In the rows, 128 means zero.
Each path below is one point turned by a fixed rotation once a step. After each direction that follows a path, write how fast that rotation turns it, in degrees per step (0 if it stays still).
Each turn is a multiple of 5 degrees from 10 to 175, or 0.
Each row of a path follows its step; steps can be skipped.
Path 1:
step 3: [122 134 125 128 138 132 121 123 127 129 131 130 124 125 125 119 126 125
 133 142 120 117 119 133 122 127 123 118 123 127 129 117 132 121 134 131
 137 121 139 133 131 123 134 125 126 126 126 118 130 129 115 136 125 116
 123 115 139 133 143 130 133 136 133 129 131 124 129 122 117 130 136 129
 133 116 134]
step 4: [119 126 124 128 127 139 132 133 121 118 140 129 140 123 121 128 125 124
 121 135 127 119 119 136 127 127 123 120 127 124 121 120 140 130 129 130
 123 141 134 129 131 122 123 133 119 115 133 134 124 129 127 132 129 119
 145 131 126 137 132 138 129 126 127 140 128 120 118 125 123 126 128 136
 138 122 118]
step 5: [133 132 128 141 127 146 138 136 140 127 133 128 137 135 135 129 121 116
 134 140 131 123 124 127 127 124 123 132 119 115 118 127 128 123 127 128
 132 132 119 122 134 128 130 131 128 135 131 134 127 131 129 141 128 121
 130 132 129 117 129 124 144 127 130 134 127 135 124 117 132 125 125 137
 137 134 123]
step 10: [139 128 134 122 135 127 126 126 117 130 123 133 133 133 125 122 121 132
 132 123 123 133 130 133 128 121 135 146 131 127 131 124 130 133 131 134
 122 130 120 120 125 132 121 128 146 123 140 127 131 126 126 117 118 132
 144 122 128 123 129 126 148 133 123 124 121 123 123 120 127 141 128 130
 127 119 128]
step 12: [137 141 124 134 128 127 130 128 128 131 131 127 123 130 126 137 120 131
 124 126 126 127 139 136 130 129 137 129 141 140 129 132 131 123 132 134
 132 140 132 121 140 126 137 122 133 124 124 126 126 132 133 128 129 138
 139 128 124 137 132 119 126 130 121 123 127 131 142 125 108 119 128 138
 127 143 128]
step 13: [141 125 135 133 128 126 117 136 119 142 139 129 130 136 125 123 120 131
 128 120 133 124 137 118 135 143 127 126 132 125 117 127 135 134 132 119
 133 132 138 135 139 127 137 133 133 134 130 125 124 130 128 131 133 129
 118 128 129 131 144 123 129 126 125 128 140 120 128 128 121 126 136 134
 119 136 129]
step 15: [116 133 124 120 116 135 113 129 120 120 139 134 134 125 119 130 120 119
 115 139 128 122 135 120 134 127 121 127 126 118 127 127 136 132 133 134
 125 122 128 127 125 126 112 128 128 118 128 117 125 122 128 133 125 119
 130 130 129 127 132 132 134 135 134 130 132 121 140 132 133 128 132 134
 128 132 114]
step 19: [129 111 119 116 132 122 127 121 128 146 120 131 116 132 127 129 132 122
 130 134 127 124 126 130 126 119 115 119 139 135 129 121 130 132 131 127
 119 125 132 145 125 117 135 135 129 129 122 136 130 122 126 133 121 123
 129 119 129 130 125 124 133 134 129 125 120 136 129 136 125 122 139 120
 130 130 134]
step 24: [134 131 126 141 121 130 129 123 128 145 129 124 131 131 134 128 130 129
 127 127 134 128 144 125 127 137 136 126 126 120 126 138 119 136 121 117
 127 130 129 133 135 122 135 141 120 134 123 126 131 122 123 130 131 127
 144 132 131 135 132 137 130 125 127 142 133 122 123 126 126 117 129 130
 119 144 126]
Speeds:
[128 128 129 130 127 128 128 131 128 129 131 127 125 127 126 130 127 127
 130 127 127 128 128 127 129 126 128 129 127 127 129 126 129 129 127 130
 129 128 129 126 130 128 128 126 132 129 131 128 125 130 128 128 127 125
 129 128 125 132 129 125 132 127 128 127 129 129 129 128 127 127 129 128
 130 125 126]
10
[127 128 128 127 129 128 128 126 127 129 126 126 130 126 129 128 124 127
 130 126 128 128 131 128 126 129 130 128 127 128 129 130 127 133 128 128
 130 129 126 126 127 131 130 126 129 132 129 128 129 126 129 125 127 128
 131 127 126 128 128 129 126 127 128 127 129 129 127 127 127 128 130 129
 128 129 128]
25
[130 129 125 125 128 129 129 130 125 129 125 127 128 126 126 131 129 126
 124 130 127 124 127 128 126 126 128 126 128 131 129 128 130 128 127 129
 128 125 131 127 128 128 128 127 128 127 130 128 128 125 128 129 129 127
 129 129 128 128 129 129 127 126 128 127 128 129 130 127 129 129 128 125
 128 127 128]
95
